In the rows, 128 means zero.
A state moves one step at a time under one of 6 hidden systems, and each row is a state written as 18 numbers. Each run below is a few steps of one system.
D, run 1:
[[193 149 168 128 120 143  84 111 132 157 128  92 165 150 110 170 109 157]
 [162 160 119 144 124 159  55 148 186 139 127 101 132 107 125 105 182 141]
 [181 156 106  88  91 182 117 106 111 129 129 129  98  93 123 141 134  94]
 [128 128 183 121 110 193 119 165 129 179  88 110 135 126 139 169 144 115]
 [134 105 125 127 118 190  74  92 155 157 102  75 140 152 144  89 113 125]
 [171  92 134 135  72 120  96 123 152 146 101  98  78  94  87 129 110 116]
 [ 92 139 112 108 107 164 129 146 162 170  64 149  67 100 146 119 157 120]
 [111 106 111 136 112 171 161  83 100 192 100 114 111 141 110 130  89  82]
 [ 86  54 145 171 111 132 126 163 146 145  96  84 117 127 111 103 121  94]
 [ 93  79  98  97 100 112 135 100 139 109  93 130  69 122 150  83  93 126]]
N, run 2 (10 x 18):
[[139 142 138 157 103 154 114 172 133  72 159  83 120 124 135 140 174 100]
 [144 153 184  87 112 131  86 129 116  83 111 105 161 122 148 172 153 153]
 [173 134 156 128 134 125  68  85 124 148 108  96 196 101  98 145 121 131]
 [189 126 101 154 130 160  89 133 163 125 124  94 137  73 101  83 132 102]
 [174 160 127 106  89 189 132 157 114 104 128 115  90 106 130 139 143 104]
 [133 154 178 101 109 174 101 120 136 169  86 104 127 131 153 191 125 125]
 [147  87 135 110 116 144  60  73 156 172 122  97 155 110 147 125  91 115]
 [175  73 116 115 100 138 123 141 133 135 127 127  96  74 118  99  86  96]
 [150 149 121  91 113 175 162 156 122 153  74 160  72 101 137 131 113 134]
 [108 146 123 116 124 180 138  91 125 208 105 130 104 158 151 157 100 116]]
Y, run 3:
[[101  69 122  91 105 158 101 120  94 160 169 138 156 163 122  97 162 111]
 [111  80 192 111 109 125  91 174 136 171 113 131 152 156 133 147 148 163]
 [107 161 136 115  99 116  84 127 166 157  91 131  86 160 125 148 175 180]
 [ 99 121 103 142  89 107 123 100 123 167 126 141  82 122  72 151 174  93]
 [ 59  90 124 120 118 140 151 149  96 122  99 140 130 124 100  96 186  98]
 [101 112 181  96 111 142 135 118  65 121  94 113 158 183 110 137 148 157]
 [112 130 165 176 118  89 126 128 147 126  72  89 114 166  81 149 127 171]
 [133 154  96 145  99  87 135 115 124  78  94 124  72 119  65 113 167 147]
 [112 134 126 125 119 118 191 125  66  95  96 142 120  83  81 147 138  84]
 [ 85 131 137 145 161 153 187 125  88  82  71 101 155 154 129 102 110 123]]
U, run 4, 10 rows:
[[164 154  63 125 125  98 126  75 124  98 186 146 103 121 115 123 114 117]
 [122 125 116 141 150 143 195 184 102 137 180 174 132 113 146 146 128  90]
 [106 138 143 119 177 148 125 121 122 129 145 127 189 187 184 122 109 163]
 [157  86 144 177 129  71 103 112 140 145 167  99 158 142  89 147  93 134]
 [152 139  99 135 145  90 108 175 183 108 150 163 114  81 147 107 141 152]
 [169 193 111 101 128 148 129 116  97 130 190 160 141 148 126 159 160 141]
 [118 112 148 172 159 188 131 174 135 171 154 107 181 144 133 118 150  97]
 [148  85 145 109 124 122  65 123 145  93 147  91 166 154 155  91 114 164]
 [172 116 167 126  91  80 102 168 133 132 140 141 115 103  84 171 147 152]
 [134 200 112 123 148 164 102 154 167 144  97 148 131 109 141 120 194 151]]
V, run 5, 10 rows:
[[137  94 124 120 105 184  64 141 163 186 127 109 125 141 129  92 153 131]
 [137  82 145  99  85 139  83 117 136 208 107 133 113 111  97 136 138 119]
 [ 90 110 132 118 116 165 108 144 150 191  57 136 113 115 113 104 168 126]
 [ 97  87 115 104 110 172 115  80 104 183  86 120 129 146 103  91 133 106]
 [ 77  61 156 127  89 136 137 144 115 157  73 107  98 155 104 114 125 124]
 [ 65  92 114  95 100 122 116  97 140 140  73 131  81 148 138  96 132 144]
 [ 65 102 126 127 114  89 152  79 107 151  63 133 102 136  90 138 121 118]
 [ 53 104 107 142 132 118 177 122 115  98  67 124  98 144 111  85 133 119]
 [ 80  93 115 104 119 105 175  81  81  89 105 130  99 160 128 113  88 124]
 [ 66 117 147 141 130  71 177 129 121  83  97 126  97 160 143 144 100 153]]
Y, run 6, 10 rows:
[[ 92 160 125  92 153 126 180 130  72  82 114 171 159 109 136 136 162 120]
 [112 160 152 168 174 143 173 110  97 127 125 108 182 180 125 148 105 137]
 [158 141 119 197 141 101 123 142 149  74 158  85 137 168  98 103 132 162]
 [177 162 132 130 123  85 124 155 127  62 153 139 129  76 108 161 155 133]
 [113 195 126 137 172 150 159 127 130 114 104 142 156  78 157 162 141  90]
 [135 158  96 162 171 179 141  81 114 121 152  92 177 152 130 106 113  96]
 [186  93 143 162 135 133  99 153 131 100 173  87 180 125 112 103 105 128]
 [177 165 155 111 131 138  90 167 164  94 116 124 140  78 164 141 138 155]
 [153 189 110 128 135 161 114  81 152 161 117 124 122  91 151 172 117  93]
 [134 104  78 164 144 177 118 108 147 156 153 103 144 104 127  76 116  63]]
E, run 7, 10 rows:
[[125  98 168  91 108  94 109  96 123 160  67 135 125  88 120 169  93 129]
 [113 126 118 159 132 145 114 108 161 194  54 111 118 141  82 104 134 142]
 [137 109  92 151  88 167 149 137 103 154 147 122  82 149  72 103 159  96]
 [ 94  97 152 121  92 126 178 188 100 108 126 146  84 111 133 161 142  92]
 [ 45  82 154  94 115 104 117  95 124 132  77 125 133 120 161 142 122 110]
 [106  89 111 163 134  89 125  69 115 142  91 111 150 128  64  95 113 118]
 [130 134  81 142 117 127 173 148 110 103 102 144  78 141  70  70 151 150]
 [ 83 149 123 113 111 140 194 135  78 101 142 148  82 169 142 162 143 118]
 [ 43 107 144 155 155 100 145 127 125  99 138 115 159 141 170 149 126  99]
 [110  88  99 121 148  80 104  78 121  79 132 120 163 116 115  68 123 125]]
U, run 8, 10 rows:
[[157 118 127 160 137  94 139 167 177 110 128 126  99  71 155 145  72 117]
 [168 192 112  93 134 134 132 103 131 130 154 160 110 114 175 175 101 136]
 [150 138 129 155 156 178 147 128 129 198 155 129 160 114 139 165  95  79]
 [156  87 126 117 151 163 109 131 154 144 145 116 154 131 184  90  64 134]
 [181  97 155 107  99  96 114 133 128 163 161 149 112 139 126 166  79 159]
 [139 155 122 130 145 135 110 162 185 206 121 174 115 110 151 149 138 149]
 [156 138  84 104 129 175  84  77 135 189 169 140 142 148 130 105 133 121]
 [138  54 126 118 107 157 125 170 112 181 171 145 132 132 116 102 124 106]
 [115 102 152  76 119 130  95 163 136 155 116 161 131 166 156 106 137 195]
 [126 128 137 131 104 106  88 105 137 195 121 139 124 162  73 148 160 162]]
D, run 9 (10 x 18):
[[133 111 102 170 119 173 136 123 143 116  95  67 100 111 109  81 109  77]
 [114  97 141 128  85 135 153 152 136 105  95  99  53 104 151 145  89  94]
 [ 73 121 138 128 137 127 136 115 169 174  72 128  98 120 177 153  84 120]
 [119  95 100 179 150 118 134  93 158 173 103 111 129 104 108 104  77  92]
 [122  80  95 163 129 122 168 170 142 113 118 131  89  86 115  77 103  89]
 [ 93 101 116 113 127 123 201 154 122 128 127 159  76 142 168 127  71 123]
 [ 87  92 136 156 150  94 150 124 147 177 147 140 130 161 149 154  74 131]
 [109  78  87 161 159  83 121 120 154 135 166 148 150 108 125  81 109 113]
 [140  96  96 109 136  86 180 153  97 103 157 194 113  93 116  99 108 128]
 [104 131 135 117 157 118 190 173 103 144 150 188 130 171 144 134 117 162]]
E, run 10:
[[125 157 128 176 159  99 118 128 184 135 152 120 139  86 168 183 112  97]
 [154 119  88 109 154 165  90 105 150 137 135 136 158  73 156  73 116 103]
 [209 124 140 122 133 161 161 129  92 139 127 131 143 123 107 126  62 139]
 [140 137 155 144 121 151 123 184 176 155 116 111  94 171 168 146 105 174]
 [130 111 115 142  97 114  84 102 164 175 195 120 100 136 147 170 119  97]
 [141 107 117 143 140 110 130 160 156 160 130 161 134  44 122 130 123  90]
 [140 107 132  59 124 184 126 125 107 175  81 160 130 108 144  96 110 136]
 [143 100 170 152 119 150 152 138 106 186 116 111 134 183  95 156  90 147]
 [101  88 132 156  98 113 101 179 177 156 140 120  79 155 120 120 157 142]
 [111 104 106  92  88  85 118 100 111 149 151 175  98  91 109 160 152  86]]
N, run 11 (10 x 18):
[[151 134 115  76 147 172  86 126 130 173 112 168 173  88 137  91 160 134]
 [165 100 132 141 123 209 145 157  99 175 148 112 143 154 107 104 112 106]
 [136 119 148 133  98 157 106 186 171 149 109 107  74 170 150 123 126 166]
 [141 107 131  73  73 104  87  83 119 162 137 152  93 151 112 158 129 153]
 [ 98  76 135 116 119 114 107 130 135 202  92 154 137  86  96 122 149 100]
 [108  96  92  98 130 186 140 132 106 136  98 141 124 133 126  41 139 123]
 [121 101 141 143  96 156 183 147  86 131 106 104  81 192  99 130 103 134]
 [ 83 128 136 130 106  91 109 109 173 144  72 119  75 167 131 139 126 173]
 [ 94  88  90 106 106  79 116  52 104 135 133 145 112 119  94 122 132  99]
 [ 74  89 119 139 140 114 177 153 110 112  79 143 125  82 110  96 138  87]]
V, run 12 (10 x 18):
[[174 134 111 148 143 126 129  74 109  65 132  79 153 134 104  98  81 132]
 [173 139 144 154 113 117 172 172 134  86 132 107  79 116 134 164  71 132]
 [121 178 102 121 154 138 127 117 171 116 151 141 110 109 210 163 109 115]
 [130 124 136 165 168 104 118  98 132 136 165 116 197  87 135 166 105  81]
 [169 102 125 156 159 132 120 179 149  84 134 110 170  87 131  72 111 131]
 [214 134 124  98 130 148 127 125 124 143 146 147 126 118 143 124  68 157]
 [149 162 141 171 152 141 137 172 177 194 149 137 122 138 153 180 111 135]
 [125 115  77 152 151 147  97 125 165 163 192 138 151 107 144  99 142  84]
 [165  62 147 104 125 116 116 155 105 156 153 163 173  80 105 118 121 110]
 [153 131 141  97 150 170 110 177 144 165  93 155 153 134 146  89 138 189]]

Which system made each of these runs?
run 13 (2 x 18):
[[174 183 136  91 114 168 121 137 106 129 160 140 126 177 137 150 151 172]
 [114 128 146 195 120 115 127 146 173 160 146  93 106 118 133 194 121  84]]

Y
run 14:
[[102  66 160 142 115 114 142 120 125 140 130  92 123 149 159 158  52 103]
 [122 115 140 105 135  68 108 108 168 134 101 150 114  82 164 155  80 144]]

U
run 15 (2 x 18):
[[121 121 123 153 141 124 192 159 105  74 110 117 110 181 119  88  93 167]
 [116 170 121 160 119  67 154 106 131 106 119 125  83 181 102 163 123 173]]

N
run 16:
[[ 94 125  61 158 126 116 121  86 156 128 112 121  84 143  98  76 151 120]
 [ 72 101 113 126  92 116 172 131  89  87 134 129  80 128 111 133 154  76]]

N
run 17 (2 x 18):
[[121 120 100 113 114 150  89 154 148 168 132 159 117 127 100  87 205 136]
 [131 107 110  77  91 171 138 100  59 146 143 147 114 148  98 115 147 107]]

D
run 18:
[[146 147  87  79 123 128  90  56 118 161 120 164 135 127 101 109 145 147]
 [148 130 137 149 111 148 145 159  92 161 119 136 134 117  48 131 178 117]]

D
run 19 (2 x 18):
[[ 90  97 147  85 112 159 163 144 117 121  90 129  96 136 189 127  86 124]
 [114 100 152 154 132 102 114  96 155 184  97 110 127 163 130 153  65 152]]

D
run 20 (2 x 18):
[[157 145  99 104 149 123 101  83 136 178 101 167 152  69 102 113 133 125]
 [170 120  82 123 131 185 164 136  95 152 136 152 115 138  93  70 113 126]]

U
run 21:
[[ 88  87 145 153 140 132 133 156 131  63 142  82 148 140 166 107 115 101]
 [156 105 133  90 118  77  93  88 134  78 127 119 128 116 153 129  79 162]]

V
run 22:
[[124 116 168  79 136 148 148 116  98 100  86 125 152 104 181 144  71 124]
 [152 132 162 147 138 112 146 102 133 154  70 107 130 122 110 168  57 144]]

U
run 23, 2 rows:
[[109 182 115  97 154 163 152 143 106 114 163 166 139 167 171 133 162 152]
 [155 128 158 134 131 124 109  96  89 135 192 104 186 173 114 173 118 128]]

D
run 24:
[[ 77  77 121  92 129 115 159 128 113 152  91 172 113  75 148 116 108  89]
 [ 99 109 105 112 159 161 190 117  95 138  94 151 129 145 146  84  79 130]]

N
run 25, 2 rows:
[[129 123 135 115 135 134  95 197 163 129 131 150 136 143 143  80 172 182]
 [174 152  90  90 105 135 122  79  99 143 178 156 104 166 113 132 119 148]]

D
run 26, 2 rows:
[[116 142 142 149 129 150 199 158  89  78 152 109 105 152 153 164 103 100]
 [106 162 165 128 149  87 115 119 163 115 110 118 139 151 182 178  96 174]]

N
run 27:
[[161 154 129 118 104 140  77 108 134 116 135 110 147  67 117 164 169  85]
 [120 138 127 129 152 189 105 122 144 161  80 111 172  73 133 112 150  81]]

Y
run 28:
[[117 131 123 129 113 176 127 108 125 210 101 124 105 187 104 123 127 143]
 [111  89 131 181 105 131 151 183 126 160 172 121 102 149  94 142 148  94]]

E
run 29, 2 rows:
[[119 151 153  80 152 160  73  94 129 171 134 143 191 148 168 152 148 145]
 [146 110 148 182 127 119  85 132 144 151 131  82 167 147  66 121 155 140]]

V
run 30:
[[106 150 146 134 169  91 113 110 119 126 104 145 199 124  97 129 172 157]
 [153 163  97 141 149 127 144 103  88  58 130 117 158 139  80  84 154 143]]

D
